In the rows, zero is written as 128.
Named moves (each a turn or a mirror), then the moves between two rows, first move first; the first pair answered
P (before -> after):
[120 111 121 143  93 129 116 155 120 160]  ->  [110 125 115 159  92 115 116 140 112 152]
[ 89 124 128 130  80  88 145 118  99 125]  ->  [115  85 136  99  80 115 146 152 115 139]
[148 101 154 106 120 133 106 141 135 124]  ->  [121 146 145 145 121 102 106 107 115 111]
[ 96 114 154 110 164 131 144 178 119 143]  ->  [ 74 146 148 139 164 108 142 149 104 129]
J (before -> after):
[139 113 134 117 110 136 116 134 119 145]  ->  [112 140 146 130 117 121 126 119 110 143]
[153 139 105 141 159 120  95 109 155 103]  ->  [169 103  95 136 104 131  98 123 115 112]
[182  91 100 144  90 143 104 124 112 106]  ->  [116 142 125 171  86 111 135  92  81 108]
[165 146 106 137 159 103  98 122 165 105]  ->  [182 102  98 132  97 111 103 135 121 113]
L (before -> after):
[151  93 121 122  51 140 143 138  75 143]  ->  [194  87  87 124  90 152 104 139 124 122]
[155 132 101 155 113 151 116 112 144 127]  ->  [138 151 107 158 131 142 115 104 154 123]
[114 131 113 146 102 117 121 121 116 127]  ->  [126 126 106 143 100 123 117 123 119 124]
[129 135 117 150 175 116 127 133 131  96]  ->  [103 149 135 149 164 108 145 130 116 105]
Then:
(two moves a pair)
[143 103 137 105 115 111 116 145 101 165]  ->  [154 117 121 109 160 113  94 137 138 149]	L, L
[136  93 114 121  71 123 132 127  80 134]  ->  [152 114  81 145 100 109 100  99 101 107]	L, P
[ 99 157 148 116 203 105 120  96 159 106]  ->  [ 96 105 186  68 157 134 155 148 135 145]	L, P
[ 79 149 152 139  97 114 173 104  69 124]  ->  [ 74 147 185 103 146 133 187 131 114 138]	P, J
[115 150 125 131 157 124 130 126 142 121]  ->  [132 134 117 124 158 133 119 135 151 119]	J, L
[117 134 109 150  95 100 133 102 120 132]  ->  [105 152 122 147 122  98 142 100 135 135]	J, L
[128 122 100 151 134 139 110 112 133 118]  ->  [120 111 109 143 107 137 124 119 107 132]	P, J
[148 127 150  87 217 139 118 159 211 140]  ->  [216  74  93 106 152 152  83 159 178 121]	P, J
[118 105 108 121 159 146 159 132 175 124]  ->  [126  86 109 112 133 153 168 141 159 130]	L, J
[133 120 124 152  59 121 144 119  64 135]  ->  [174 135 109 132 182 141  97 128 183 113]	J, J
[175 141  70 169 125  97 104  99 172  97]  ->  [189  96 113 104 139 137 126 164 206 131]	L, P
[118 123 133 135 114 120 127 132 103 146]  ->  [106 140 134 141 127 118 124 121 109 143]	L, J
[142 133  97 154 154 118  94 111 151  91]  ->  [ 83 157 138 155 129 101 138 106 106 113]	L, L
[175 104 103 116 114 154 132 155 137 107]  ->  [136 160  97 159 116 115 135 105 109  89]	P, L
[114 121 135 119 117 125 144 136 125 137]  ->  [137 112 120 121 123 133 127 141 140 129]	L, L
[145 120 139  97 171 155 124 156 185 143]  ->  [ 98 153 121 162  88 107 139  94  85 132]	J, P
[157  74 114 124 132 143 107 133 157 127]  ->  [ 79 145 146 150 141 106 140  95 126 130]	J, J
[132 103 136 112  88 141 142 146 112 141]  ->  [158 116 112 119 144 145 106 136 164 117]	L, L
[116 101 164 110 128 111 169 131 109 129]  ->  [120  98 170 105 141 115 169 134 117 126]	J, L
[129 177  89 159 175 112  93  91 153  96]  ->  [147  96 148  71 148 171 132 180 161 149]	L, P
[172  76 122  85 147 152 113 162 171 133]  ->  [111 167 122 143 192 101 110  95 176 106]	L, P
[106  98 130 101 112 133 121 158 110 120]  ->  [ 92 113 131 112 104 119 123 143  96 116]	L, J
[104 153 151 166 105  85 136  91  92 107]  ->  [194  84 115 131 122 129  94 131 145 100]	J, J
[125 156  83 143 167 118  88 122 188 103]  ->  [ 88 173 124 127 182 116 116 130 190 120]	P, L
[151 142 125 135 135 137 112 113 161 122]  ->  [158 133 117 136 117 136 108 114 151 118]	J, L
[135  81 139 138  85 143 117 163  72 129]  ->  [163 112 105 153 171 141  72 145 151  96]	L, L
[147 127  96 112 132 138  86 114 128 129]  ->  [146 121  99 109 119 139  88 118 118 131]	L, J
[144 133  69 172  68 112 110  93  74 113]  ->  [148 154  57 179 116 109  89  81 113  94]	L, L
[119  99 147  87 119 161 121 160 132 147]  ->  [126 119 134  96 160 154 105 147 163 137]	L, L
[115  77 147 111  63 132 162 163  95 163]  ->  [115 127 150 109 195 135 134 154 204 142]	J, J
[150 124 116 140 149 136 111 124 144 130]  ->  [116 139 129 151 119 119 132 110 107 134]	J, J
[ 95 156 166 129 117 132 158 113 104 155]  ->  [113 135 147 135  84 137 151 114  84 153]	L, P
[104 173 125 135 188 118 132 124 166 122]  ->  [158  80 120  96 106 156 137 176 133 146]	P, J
[ 97 132 149 124 120 136 141 113 125 139]  ->  [105 125 140 129 103 136 140 110 112 135]	L, P
[134 129 115 133 147 132 126 125 147 126]  ->  [119 132 124 141 115 122 138 120 115 134]	J, J
[137 133 128 116 111 137 133 145 100 148]  ->  [128 144 139 108 139 137 141 148 115 150]	J, P
[141 176 106 109 147 143 126 148 146  90]  ->  [131 164 127  90 145 152 143 168 146 105]	L, P
[100 164 133 171  99  88 141  89  83 125]  ->  [199  90  94 130 125 137  87 142 152 113]	J, J
[143 141 125 127 155 146 131 149 153 128]  ->  [111 145 137 141 110 130 154 139 103 136]	J, J
[118  83 100 136  76 143 130 159 119 137]  ->  [ 92  94 134 112 104 147 151 176 141 154]	J, P
[142 136 124 122 175 128 109 137 172 122]  ->  [ 84 153 165 120 139 110 156 134 122 146]	L, L
[161  92 110 159  91 117  93 122  92 118]  ->  [135 149 122 165 175 102  87 104 148 106]	J, J
[153 136 103 147 144 133 162 152 139 126]  ->  [150 137 101 153 123 124 168 146 117 126]	J, P
[198  89  73 115  87 153 120 130 113 121]  ->  [165 155  59 159 114 115 111  80 109  95]	P, L
[147 111 134  95 110 111 139 139 127 172]  ->  [138 153 121 119 154  92 122 107 156 150]	P, J
[136 135  96 162 148 113 107 101 146 103]  ->  [132 133 118 137 176 128 116 124 170 116]	P, L
[ 82 170 144 151 161 103 141  92 123 128]  ->  [138 144 108 146 184 121 103  95 167 111]	J, P
[ 77 120 140 137  94 113 133 111  90 140]  ->  [104 111 150 102 171 142 120 139 172 138]	J, P
[116 127 109 121  89 128 164 124 105 123]  ->  [132 127  91 135  92 126 147 116 110 110]	L, P
[ 88 145 124 147  95  95 151 101  58 139]  ->  [178  65 111  90 121 152 117 166 132 147]	P, L
[191  86  87 108  65 125 127 148  74 120]  ->  [190 141  57 146 130 103  93 104 116  84]	L, P
[171  89 150 109 109 127 125 165 120 131]  ->  [141 135 130 158  93  88 120 118  85 112]	P, L
[ 99 149 143 121 124 138 148 111 108 143]  ->  [102 156 143 122 144 138 147 108 128 142]	L, J
[136 132 115 164 121 115 119  80 126  95]  ->  [172  91 120 132 131 146 117 116 155 107]	J, P
[130 159 120 129 170 114  98 122 137 109]  ->  [152 101 122 108 105 137 110 150  96 129]	P, J
[107 172 125 152 166 104 113  97 152 115]  ->  [ 92 136 147 137  80 109 149 117  84 145]	L, L
[140 105 129 126 146 141 125 140 135 134]  ->  [141 119 116 145 147 129 114 121 129 122]	P, J
[151 108 125 120 132 139 115 142 157 131]  ->  [121 121 129 139  92 121 133 122 106 131]	J, P
[101 136 136 145 113 121 138 123 111 127]  ->  [145 105 119 128 130 143 112 144 148 121]	J, J
[136 126 140 131 114 136 144 105  97 142]  ->  [128 144 138 139 129 130 140  94 103 136]	L, J
[135 123 145 135 101 169 148 108 106 118]  ->  [136 127 159 118 132 177 151 121 135 124]	J, P
[116 121 138 103 115 154 133 138 115 149]  ->  [138 117 120 104 137 155 114 134 138 137]	L, L
[148 135 107 138 158 125 110 116 144 111]  ->  [123 134 117 147 107 110 126 110  94 122]	J, J
[138 121 128 140 163 140 118 135 144 149]  ->  [145 104 130 134 144 146 123 142 135 157]	L, J
[ 98 152 156 114 152 134 144 128 144 136]  ->  [ 91 143 159 117 119 130 156 129 117 143]	L, P
[ 95 152 119 137 100 114 130 126 111  93]  ->  [ 87 137 144 113 103 125 148 149 114 109]	P, J
[115 118  97 153 100  93 129  94  62 114]  ->  [168 102  80 131 173 119  90 115 144 100]	J, J
[118 142 137 137 110 119 111 100  75 129]  ->  [150 103 130 120 100 142 103 121  86 138]	L, P
[166  81 105 138  78 131 115 139  92 124]  ->  [122 162 123 151 190 110 112 112 162 106]	J, J
[118 160 192  80 144 152 178 147 144 138]  ->  [ 99 210 162 134 143 116 165  94 125 113]	J, P
[ 86 138 184 113 113 128 159 149  97 145]  ->  [ 97 148 152 146  86 110 143 120  70 124]	L, P
[162 111  81 118 110 139 122 122 136 107]  ->  [133 143  83 141 107 118 130  96 115 103]	P, J
[ 83 176 157 144 192 110 136 113 165 127]  ->  [124 168  99 182 167 100 101  84 151  99]	J, P
[112 109  82 153 118 134 122 131 131 110]  ->  [121  97  91 135 129 148 118 148 150 115]	L, P
[ 87  97 189  68 156 152 159 169 161 162]  ->  [ 84  87 190  74 116 148 168 167 125 168]	L, J
[119 145 106 183  86 100 118  82  98 110]  ->  [ 86 130 159 147  71 112 158 117  85 148]	P, J
[138 106 117 130 156 144 114 132 156 121]  ->  [116 112 113 155 106 127 128 114 103 123]	J, P
[ 95 100 149 129  73 106 161 155  75 143]  ->  [146 101 132 105 185 132 115 170 189 124]	J, J
[140 114 103 112 163 126 112 101 160 157]  ->  [104 143 118 123 154 109 132  83 137 160]	P, L
[ 92 153 145 133 163 127 131 110 146 128]  ->  [118 130 140 119 171 144 120 126 169 126]	J, L
[ 93 138 145 105 167 154 139 140 123 141]  ->  [ 87 128 146 109 136 152 148 140  93 144]	P, L
[122 119 143 128 113 131 145 130 115 137]  ->  [135 121 140 121 141 141 130 133 147 128]	J, J
[141 133 148 109 176 135 128 135 165 138]  ->  [110 134 174 107 139 126 160 138 125 151]	L, L
[116  95 161  85 117 123 156 133  91 166]  ->  [109 140 119 142 124  86 131  77  76 133]	L, P
[106 150 156 117 172 127 136 127 146 136]  ->  [111 166 120 152 147 109 119  96 122 116]	J, P
[113 116 151 114 108 130 140 141 113 145]  ->  [127 124 147 109 150 138 127 143 152 139]	J, J
[140 129 118 134 129 122 123 115 126 118]  ->  [142 129 123 127 142 124 122 123 137 115]	P, L
[115 144 125 109 157 145 131 152 158 132]  ->  [127 122 127 100 135 152 138 166 148 141]	L, J
[110 151 130 153 122 117 132 102 123 109]  ->  [155 104 112 137 108 140 116 125 130 110]	J, J
[110 119 147 115 103 147 164 151 107 160]  ->  [104 153 109 161 103 116 143 103  96 132]	L, P
[145 127  94 170 154 105 104  90 106 115]  ->  [171  71 123 112 155 148 120 150 127 144]	L, P
[105 188 128 157 160 114 125  85 129  98]  ->  [137 129 156  92 180 165 131 152 177 124]	P, L
[153 126  99 143 105 127 111 114 103 128]  ->  [144 142  98 149 117 119 111 105 108 121]	L, J
[ 87 175 140 147 136 102 144  92 116 121]  ->  [143 146 112 134 183 128 108 109 176 108]	J, P
[163 142 122 126 109 132 133 124 125 135]  ->  [158 139 130 116 109 139 141 132 126 141]	J, P
[124 145 124 143 133 116 130 114 127 123]  ->  [137 113 135 118 122 136 137 143 129 136]	L, P
[171  88 115 128  97 143 120 144 129 125]  ->  [134  98 150 118  82 140 149 147 107 144]	J, P
[112 115 160 134 116 116 149 110  83 150]  ->  [130 109 135 146 105 116 135 105  79 138]	L, P
[152  99 151 127  44 160 172 152  92 120]  ->  [203 118 104 138 143 164 113 135 186  78]	L, L
[144 115 133 102 156 151 139 145 145 160]  ->  [104 142 146 120 138 128 159 126 109 164]	J, J
[ 98 124 164 116 128 138 146 135 116 145]  ->  [146  91 137 109 120 153 122 145 127 137]	L, L
[173 105 123 123 143 171 156 147 148 158]  ->  [122 159 117 172 119 126 164  96  96 145]	P, L
[160  92 120 108 117 159 119 154 121 135]  ->  [115 115 145 119  97 141 149 137  82 144]	J, P
[126 132 126 116 153 132 123 120 154 122]  ->  [141 117 115 115 142 139 117 124 148 118]	J, L
[ 74 191 125 126 104  96 172  89  92 129]  ->  [142 162 109  84 195 138 130 125 200 117]	J, P
[175 100  80 141  93 113 120 136  91  91]  ->  [131 138  99 155  90  93 138 112  69  94]	J, L
[143  99 109 131 103 140 100 148 109 118]  ->  [111 150 108 156 130 112 104 113 111 103]	P, J
[123 127 128 133  86 109 123 112  55 122]  ->  [169 123 113 111 175 131  82 126 154 107]	J, J
[152 134  71 161  76 119  79 125  82 129]  ->  [186 105  71 134 108 144  67 154 128 131]	L, P
[130  67 161 108  95 136 128 131 118 143]  ->  [153  91 141 115 157 134  94 121 173 119]	L, L
[138 114 129 111 138 137 124 139 142 130]  ->  [135 107 130 112 116 136 127 138 124 133]	L, J
[146  98 154 105 133 123 126 144 132 122]  ->  [146  92 150 112 116 117 127 142 115 123]	J, L
[109 129 153 103 143 122 134 113 147 125]  ->  [111 141 135 126 136 110 126  94 134 114]	J, P
[135 127  93 128 160 130 116 129 165 117]  ->  [ 99 137 107 141 103 111 142 113 100 127]	J, J
[144  99 133  96 148 138 125 153 164 136]  ->  [142  85 135  97 109 139 138 156 130 139]	L, J
[146 153 129 145 154  87 111  95 142 102]  ->  [168 132 130 124 161 107 108 115 166 107]	L, J
[119 128 133 127 140 137 122 125 136 129]  ->  [116 132 127 140 130 133 122 121 126 123]	J, P
[160  99 112 120 115 143 119 145 139 114]  ->  [141 142 107 141 150 126 110 120 155  97]	L, P
[147 103  96 147  88 131 127 105  89 115]  ->  [111 137 118 158 100 112 142  91  79 119]	J, L
[105 126 144 110 141 117 167 124 170 122]  ->  [115  98 137 108  93 127 170 131 141 128]	J, J
[ 96 127 101 161  93 124 119 125  99 154]  ->  [ 89 149 100 169 126 115 115 114 121 147]	L, J
[117 123 118 136 107 122 119 120 112 132]  ->  [137 110 115 123 120 136 107 131 132 130]	P, L
[ 52 165 171  98 130 125 153 125 104 150]  ->  [ 54 171 173  96 160 127 149 131 131 147]	L, J
[138 160 112 143 181 152 109 133 178 119]  ->  [ 76 171 163 136 126 136 163 133 113 145]	L, L
[ 92 130 144 141  58 115 161 118  84 143]  ->  [166  69 114 112  70 155 125 156 130 138]	P, L
[111 155 149 105 128 140 142 139 159 159]  ->  [105 151 145 114  98 134 148 133 129 162]	P, L
[114 143 118 150 151 135 132 112 146 117]  ->  [127 113 109 146 100 143 137 123 113 125]	J, J
[131 104 118 165  89 118 114  96  90 120]  ->  [153  72 146 110 140 157 114 146 155 141]	J, P
[160 104 117 123 146 140 106 154 150 126]  ->  [130 146 121 141 171 121 111 129 157 117]	L, P
[185 100  99 168 158 131 102 141 176 104]  ->  [186  94  86 185 116 121 104 128 138 102]	J, L
[145 143  86 175 116  89  98  82 122  97]  ->  [193  80  95 119 123 136  91 140 160 116]	J, P
